Where one turn sends some rows of the set: a few examples, then the rows asked
renat: [ -7   3 -10   9  -7 -11  -5   1   1  -8   5  16  15 -10 -10  21   0   5
  -3   1   5   2  -6  -4  -8   9 -10  -4]
Tobo: [  5  -1  -2 -23  -7   0  -3 -10  19 -18  -1  -9  -2  -7   9  -4  -2   6
  -2   7   2   4  -3   2  -2  -6   3 -12]
tivug: [ -1   1  -5   5  -3  -2  15  -5 -10  14   3   3  -1  -6  -5   6   3  12
  -2   9  -1   0  18  -3  13   1 -23  -5]
valu: [  1  -6   9  19   0  -8  17  -3  -5 -16  -8   4   6   2 -15   4  -2   7
   0   7  -3  17   2  15  -3  -2  11  -1]
Fivek: [-10  -3   0  12   3  -7   5 -16  -6 -17  -2   5   5  13   9 -13  10  -6
   4   9   1   9  22  -7  -9   2 -10  -1]
Gatut: [  0   0 -24  17   0  -2   3  11   9  -9   3  15   2   1  -5  24   0   0
  -3   2 -15   2   6   9  -1 -10  -3   2]
Luref: [  6  -5   7 -13  -1   2  12  -8  34 -11  -1   1   3   8   9  -3  -4   8
   4   3   3   1  -2   4   4 -18   1   0]
nunan: [  9  -9   1  -5   2   4   2   1   0 -20   1  -8  -9  -6 -12  21  10 -13
  -2   4   1   4  -1   3 -11  12 -10   6]
vodu: [ -2  -8  -9  -7  -1   0   4 -28   2 -13   2   8  -7  10  20   6  17  -2
 -16  -5   0 -10   6   2  -3   1  -4   2]
dugab: [  3  -3   4  -1   9   4   1  -1   7 -10   0  -2 -33  11   7 -19   8  -3
   9   0   0   1   6   5  -4   2  -4   0]
leruz: [-20   8  -1   6   6   4  -2  -5   0  -3   9  10  -9  -1   2  -4 -12  -1
  18  -4  16 -11  -3   4   6  -2 -12   2]
Veme: [  4   3  -2  19  -9   8   0 -11  10  -9  -2   1  -9  -4 -10   0  -5  24
  -7   0  -2   6  -7  -6  16  -1  13  -8]
meb: [ 14  -7  -8 -10  -1  -5  16  -2  -2  12  -7   9   2  -2  -6   8   4   6
  -2   6  -1  -1  11   8  16  -1 -17   5]
Zivu: [ -6 -15   6  -7  -8  -8  -6   1  12  -2 -10  -8 -11  -1   3  -5   5  -9
   9   6   1  -9   2   2  -8 -13 -11   9]
fata: [ 12  -2  -7   4  -1  -1  29  -1  -7  -3   2   7   3  -8  -1   9   0   7
   3   6   2  11  11   1   7  -5 -24   5]
sika: [  5  18  11   1  17  -2 -10  -1   0  -6  -6   6  -6   5  11  -7 -10   3
 -20  -1   7  -1   6   6   7 -14  -7  -2]
gubu: [  6  -1  -3   0  -4   5   3 -19   8 -12  19 -11  -6   2 -10  13  -2   8
  -9   3  -6  13   2   6  -3   7 -15 -20]
Lupu: [  3   5   0   0  -1   9   3 -14  14   6  -3  -3 -13  11  10 -11  -3   3
   7  -1  13  16   8  11 -22  -5   1  -4]
Zam: [ -1   8  -1   7   6   4  -1  -3   5  -2   3   8  -9   0  -7  27   5   6
  -1 -16   6 -20  11  11   9   1   4   9]
zeru: [ -6  13  -2  17   9  11  15   3  13  -4   7   4  -9   2  12   3   3   2
  15  10   0   4   3 -18  -1  -9   8   9]
febi: [  6  -3   0  31   5   3  -3   4  -6  -5   2  12   4  -2 -13 -12   0   6
  -6  -1  -8  -2  10   6   3   6   2 -10]
kilu: [  0  -1  -4  17   5  12   5 -20  13  -3  14 -13   7  -6  -4  14  -1   1
 -14  -9  -3   4   8  13  -7  -5 -13  -9]
Vot: [  5  12  13   8  22   1  -5  -5  -8   0  -3  -2  -1   4   8  -3  -8  -9
 -13  10   3  16   1  -2  -3 -13  -3  -3]
Kavuf: [ -6  12  -2  -9  -2   4  -9 -10  16   3   8   6 -10   4  -4 -13   0  -1
  -4  18   3  -7  -8 -11  -1  10  -7  -2]
Vika: [-11   7 -10   2   3  -6   8 -13   1  -1 -13   6   2  19  11 -12   5   6
  -6   6  -8  -8  13  17  -2   2   3  -9]
lesad: [ 11 -10  -4   6  -7  16  -7   2   5 -10   2  11  -9   6 -17   0   4  12
  -1   3   3   7  -8  -4  15  -8  15   1]
Doke: [-14  -1   6   7   6   0  -4  -4  12   9  11   7   0   6 -10  12  10   5
 -10   2   1  19  -4   3 -14  10 -19   3]
lide: [ -6   4 -16   9  11   6  12  -9  17   2 -10  -5   0 -11  13  -5  -8  -3
   8  -2  -2  11  -4  11  -9  -8  -4   9]
rez: [ 14   1  -3   9  -2   4   3  -6  11   7  13  -1   2   9  -1  22   9  13
  -2 -16   1  -9  13   6   9 -12   9  -2]
per: [  5  -2   9  17   4 -16   5  -7  25   0   1   3  -3  14  -1  17  -9  -1
  -5  -6  -1  -3  -1  15  13   3 -10   1]
Mikap: [  2  -4  -1   4  -6  -4  -9  -2   5 -13 -11  20   2   3 -21  -5   4  13
  -9  -1   4   9  18  14  -1   1   2   7]
Bafa: [  3   3  -5  16   3   4   4  30  13 -12   2   0  -6   5   4  14  10   1
   0  -4   7   6   6   5   1   7 -10   5]
sema: [ 15   8  -8   0   4  -1   6  -1  -2 -15   8   6 -16  -4  -8  19  18   1
  -2  -4  -2   5  -1  -8  -3  14   0  17]
tid: [  3   9  17  -8  17   2  -6   8  -4 -11 -15   4  -8   5  10   6  -4   4
  -7   6   7  13   6   2  -1 -15   0   1]
feti: [ 12  -3   0  17 -15   8   3 -12   7 -13   3   8  -8  -1 -14  -1   0  13
 -10   6  -1  15 -11  -9  -5 -12   6   7]
gez: [ -1  -5 -11  -2   1  10  12 -20   1 -19  -6   5  -9   9  26  21   4   1
   1  -1   0  -1   9   4  -3   4   3  -9]
vuku: [ -7 -17  -5   7   3 -18  -2  -4  12 -14   5   2  12  -3 -10  15   6   3
  -6  -2 -13   1   1   3  14  -5  -9  -6]
latim: [  5  -4   0  -3   9   2  10  -2  -5 -14 -12  24  10  14  13  -4   3   1
  15  -2   4  -2   7   7  -8   6   1  -3]
Bada: [  2  18  -6   1  -2  -3  -9 -13   1  -6  11  13 -21  -2   4  -2  -2  -7
   1  10   0 -13  -1 -14  -2  -1   5   7]
kozef: [ -4  -6 -11   3   0  12   1 -18 -10  -6   9   3   2  11  20  11  14 -10
  -2   0  11  -5   7  -6  -3   6   3  -9]
poveb: [ -3   2  -3   4  14  13   9 -11   9  -3  16   4   1   0  14   5   2   4
  12  -2  -3   7   2  -5   2 -27  16   0]
foto: [ -2   9  11   8  10  -6  10 -15   5   1   3  -2 -12  10  11 -14   4   4
  12 -13  19  -1  -1   3   2   1   9   3]

latim turns into Mikap
kozef turns into feti
meb turns into sika
And these:
Gatut turns into dugab
Bada turns into gubu
Zam turns into Kavuf
per turns into leruz

Where one turn sends some rows of the set: a few examples, then the rows asked
D: [ 31  10  -2  10   7   5   1  -1   3  -6   6  15  -1  13   9   5  19  -3
 -17   1   3   5   8  11 -16   6  -6   4  12   5   2]
V: [  8  -1  -5  -1 -23  26  -2  10   5  -3 -21  -1 -13  26  -8  -1   9 -10
   0  11  -6   4 -19  11 -10  -6  -8   5   1  -6  -1]
Q: [  0   5   3   6   5   3   8 -10  -9   7  -6  -9  -5  10  -3 -11   5   8
  10  -1 -18   1   0  -7  19   0 -10   3  11   2 -13]
T: [-19  11  -6  15 -21  18  -7   3  -3  -6 -22   8   1   7  -4   5  11 -11
  17   3  -7  -5  -4  -6  -3  12   5  15  13  13  -5]
U: [ 10  -9   2  10   8   6   1 -10 -12   1  -9   1  -8   5   0  14   4  -8
  -7 -13  15   4 -13   5   3  10  12  11  -1  10   6]
H: [ 33  12   2  12  11   6   2  -7   0  -1  -1  17  -4  16   6   9  12  -4
 -12   1   2   1   2  11 -14   3   3   4  18   3  -1]
C: [-18   9  -5  11 -17  22  -9   4  -1  -8 -21  -3   8  10   1  -6  14  -2
  17  -1  -7  -2   3 -13  -9   6  -3  18   4  13  -5]
R: [ 34   9   2   8  14   9   3  -7   1  -3  -3  10   0  17   6   2  16   0
 -14   2   7   5   9   2 -15   0  -5   5  12   4  -4]
B: [  4   4 -11  10  12  -3   4  -1  -4  -7  -5  -2   6   3   4   4  11 -10
 -10   1  21  18  -4 -17   5   1  -5  10  11  10  -5]
X: [  1   4  -8  14   4  -6  -6   3  -1  -9   9  -3   4   3  21   2   9  -5
 -12 -18   2  10  -9   6  -9   1   3  15   3   7  10]
N: [ -3   2  -5   6  -6  -1   5   2  -5   0   9  -9  -4   4   3 -12  16   7
   0  -2 -21   4   7   3  15  11 -23   2  -1   7  -2]
A: [  4   7 -13   0 -23  20   0  14   8  -7 -18   0  -8  23  -7  -2  12 -14
  -1  19  -4  10 -16   3  -8  -8 -14   4   8  -5  -6]
F: [ -3   7  -1  13  -6  -5   6  -5  -9   6   4   3 -13   4  -2   1   6  -2
   5  -1 -25  -3  -6  12  20  13  -5   1  12   4  -2]
K: [-18   5  -7  12 -26  20  -9   8  -1  -9 -14   4   2   5  -1   1  18  -7
  12  -1  -8  -4   2   0  -8  18  -4  15  -1  16   3]
L: [  3   8 -10   2 -23  19  -4  14  10  -6 -13  -1  -7  25   2  -4   9 -10
   0   9 -13   6 -20  12 -15 -12  -8   7   7  -8  -1]

K turns into C
H turns into D
And these:
U turns into X
L turns into A
F turns into N

Where one turn sends some rows of the set: a few examples, then the rows asked
pote: [ -1  12 -20  18   1  13   8  -6   5   1   4  -8   3  10  10  -6  -4 -10
   5  -5   3   9 -18  12]
murag: [-10   9 -12   5 -12  14   4 -13  -5  -2   1   3  11  -5   2   2  -4  -5
   7  -8 -12  13  -9  18]
sosos: [-28  -7   0   1   0   3  -3   2  -8   9 -16  16   1 -11  -1  -3   8   4
   5   4 -11  -6  -3  -2]
tila: [ -8  12 -20  14 -13   7   8 -13   2  -7   2   1   7   1  -1  -4  -8  -2
   5 -13   0  14  -8  16]
ripi: [  5   6  -4   0  10  21  -1  -9   4  -1  11 -10   8  12  18  -5  -1  -3
   3   6  -4   8  -7   5]
Tar: [  0  -3  -6  -4   3  -4   1 -10  11  14   3  -3  -6   2 -15  -3   2   4
  -7  -8  12  -9  20 -16]
beni: [-10  -2 -10   1  -7  -1   5  -4  -2  26  -8   2  -2 -10 -18   9   5 -10
  -2  -9  -6 -10   4  -1]
dud: [ -6   7  -3  -5  -6  19  -2 -16  -4  -4   5   1  14  -4   7   2  -2  -1
   6  -2 -15  13  -2  13]
vavu: [-20  -4  -8   9   4  -6   0  -2   9  -5  -7  11  -7   5  -4 -18   1  17
   1  -2  17  -4   8 -13]
pud: [ -2  -8  -4  17   3 -15   2  14   4  10   0  -6 -26  -7   2  -4  -7   5
  -6   7   0  -2  -7  -4]
marik: [  3  10 -18  15   5  12   6  -8  10  -4   9  -9   2  16  12 -10  -5  -4
   3  -4   9  10 -12   7]
Gite: [  1   8  -8   0  -2  11   0 -18   9 -14  12  -3   9   8   6  -9  -8   9
   3  -6   6  14   7   3]
laruz: [-26  -1 -15  17  -3  -9   5   2   5   0 -14  13  -8   0  -7 -15   1   9
   3  -7  13  -4  -2  -5]
Dozi: [ -1  -6   2 -12   4   2  -3  -9   5  18   2  -2  -1  -3 -12   3   5   2
  -5  -2   0 -10  20 -13]
buf: [-18  -8   3  -4   9   1  -6  -3   6  -4  -5  10  -3   3   2 -14   5  18
   1   6   8  -4  13 -16]
teg: [  0 -10  -1  13   6 -13   1  13   5   8   3  -7 -26  -5   3  -6  -7   8
  -7   9   1  -1  -4  -7]
fitep: [-30  -3 -11  14  -5  -3   4   3  -4   6 -18  17  -3  -8  -6  -7   4   3
   5  -3  -1  -5  -8   1]
feg: [  6   8 -10   6  10  16   1 -10  10  -5  13 -11   5  16  16  -9  -4  -1
   2   1   6  10  -5   3]
suke: [ -3   0 -15   6  -3  -8   7  -7  11  16  -1  -1  -8   2 -20  -3   0   0
  -6 -14  15  -9  13 -10]
gaki: [ -1   5  -2  -7  -1  16  -3 -18   2 -10  10  -2  13   3   8  -4  -4   7
   4  -1  -6  13   6   6]
dasa: [ -5  -9  -2  16   3 -12   2  15   1  13  -1  -5 -25 -10   2  -2  -7   2
  -5   8  -5  -2 -10  -1]
Sapin: [-21 -10   7  -7   7   6  -8  -1  -3   3  -9  13   2  -6   3  -6   8  11
   3   9  -7  -6   8 -10]
sude: [  0 -11   3   9   8 -11  -2  13   4   9   3  -7 -25  -6   5  -4  -6   8
  -7  12  -3  -2  -3  -7]
Pugi: [  0   6  -7   3   6  22   1  -7  -1   4   7  -7   9   6  16   0   0 -10
   5   4 -11   8 -13  10]
vifib: [ -3  12 -17  11  -8   7   6 -17   9 -13   8  -2   6   6   1  -9  -9   5
   3 -13   9  14   0   9]
Fina: [ -6  -5   0 -10  -1   3   0  -7  -2  24  -4   1   0  -9 -13   9   7  -5
  -4  -3  -8 -11  12  -7]
gepu: [ -3   9 -15  12   2  18   5  -5  -1   5   3  -6   7   6  12   0  -1 -13
   5  -1  -8   8 -19  14]
siku: [ -4 -10   1  11   5 -10   0  15  -2  13  -1  -4 -24 -11   3   0  -5   3
  -5  11  -9  -2  -9  -2]
lanin: [ -9   1 -17   9  -7  -7   8  -5   4  22  -7   2  -6  -5 -21   3   2  -7
  -4 -14   6 -10   5  -3]
suma: [ -2 -11   4   8   7  -8  -2  13   0  11   2  -6 -23  -9   5  -1  -5   6
  -6  12  -8  -2  -4  -5]

beni turns into lanin
sude turns into suma
murag turns into tila
And these:
marik turns into feg
Sapin turns into sosos

